Here are some points:
[0.2 0.  0.4 0.7 0.3 0.7 0.3 0. ]
[0.9 0.9 0.8 0.7 0.7 1.5 1.1 0.2]
[1.3 0.5 1.8 1.4 0.9 0.6 0.5 1.4]
[-0.7 -0.2 -2.  -0.9 -1.2 -0.8 -0.1 -1.4]
[-0.4 -0.7 -0.7 -0.7  0.1 -0.7 -0.2 -0.2]
[-0.1 -0.2  0.2 -0.2  0.6  0.2  0.5  0.7]
[ 0.4  0.9  0.8  0.2  0.3 -0.1 -0.4  0.5]
[-1.7 -1.6 -1.6 -1.6 -2.4 -1.2 -1.3 -1.9]
[ 0.3  0.   0.1  0.   0.4  0.8  0.6 -0.2]
[1.1 1.2 1.  0.5 0.1 1.1 1.4 0.9]
[0.4 0.5 0.3 0.2 0.2 0.4 0.4 0.5]
[-0.5 -0.9 -1.7 -0.9 -1.1 -1.2 -0.5 -0.9]
[-1.4 -1.4 -1.2 -1.9 -1.7 -1.6 -2.5 -1.4]
[ 0.5  0.   0.   0.7 -0.3  0.1  0.6 -0.5]
Then 12 other points, each followed by its number:
[0.4 0.2 0.1 0.5 0.1 0.1 0.1 0.5] 0
[-0.2 -0.2  0.1  0.2  0.6  0.2  0.4  1.2] 1
[ 0.2 -0.9 -1.1  0.5 -0.3  0.5  0.2  0. ] 2
[-0.3  0.  -0.1  0.2 -0.9 -0.1  0.6 -0.2] 3
[-0.9 -1.9 -2.2 -1.6 -2.6 -1.5 -1.6 -1.9] 4
[-0.4  1.4  1.2  1.4  1.2  0.5  0.9  0.7] 5
[-0.9 -0.5 -0.4 -1.4 -0.3 -1.2 -0.3 -0.7] 6
[-1.2 -1.6 -1.2 -0.9 -1.5 -1.  -0.4 -1.9] 7
[-0.7 -0.5 -0.9 -0.7 -2.  -1.1 -1.5 -0.7] 8
[-1.7 -1.9 -1.9 -1.4 -2.2 -1.9 -1.4 -1.7] 9
[2.  1.2 1.8 0.9 1.5 1.7 1.1 1.9] 10
[-0.3 -0.7 -0.7 -1.2 -1.  -1.  -0.7 -0.7] 11
Which three of these numbered points are nearest to each point below, ignoring the direction in which the first points spread most? Their numbers follow each, nearest first.
[-0.1  1.2  1.2  0.9  0.5  0.2  0.2  1.2] > 5 0 8
[0.4 0.7 0.8 0.2 1.1 1.  1.1 1.6] > 1 6 10
[-0.2 -0.7 -1.   0.5 -0.3  0.   0.1 -0.7] > 2 7 9
[ 0.8  0.7  1.3  0.7 -0.3 -0.2  0.   0.5] > 8 11 0
[-1.1 -0.9 -2.1 -0.9 -1.5 -0.4 -0.4 -1.7] > 3 7 2
[-0.3 -0.9 -1.4 -0.5 -1.  -0.3 -0.6 -1.4] > 4 2 7
[0.3 0.7 0.5 0.5 0.3 0.6 0.1 0.9] > 0 10 8
[0.5 0.9 1.3 0.7 0.8 0.9 1.4 0.9] > 3 6 9
[-0.2 -0.7 -0.2 -0.9 -0.7 -1.  -0.8 -0.9] > 11 0 9
[ 0.9  0.2  0.6  0.   0.7 -0.2  0.2  0.2] > 11 6 10
[-1.4 -1.6 -1.6 -1.2 -1.6 -0.8 -0.7 -1.9] > 7 9 3
[-0.8  0.   0.3  0.   0.5 -0.6 -0.6  0.2] > 5 6 1
[-2.4 -2.1 -1.7 -1.9 -2.  -1.6 -1.4 -1.7] > 9 7 1
[-1.1 -0.9  0.  -0.9  0.2 -0.3 -0.9 -1.2] > 6 11 7
[ 0.1  0.2 -0.2  0.5  0.8  1.1  1.4 -0.2] > 7 2 3
[0.5 1.2 0.4 0.7 1.  0.5 0.4 0.9] > 0 11 1
[-1.4 -1.6 -1.4 -1.2 -1.5 -0.2 -1.7 -2.1] > 7 4 9
[1.7 2.3 1.1 1.6 0.4 1.4 1.2 0.9] > 8 3 0
[0.6 0.2 0.  0.5 0.6 0.  0.3 0.2] > 0 11 9
[0.2 0.5 0.  0.5 1.  0.  0.4 1.2] > 1 0 6
[1.3 1.6 0.4 1.4 1.1 2.6 1.9 0.7] > 2 3 4
[1.3 0.5 0.3 1.4 0.7 0.8 0.8 0. ] > 4 0 2
[-0.6 -0.5 -1.3 -0.5 -0.7 -0.4 -0.5 -0.7] > 0 9 3
[1.3 2.1 1.4 1.9 1.1 0.4 0.4 0.9] > 8 0 5
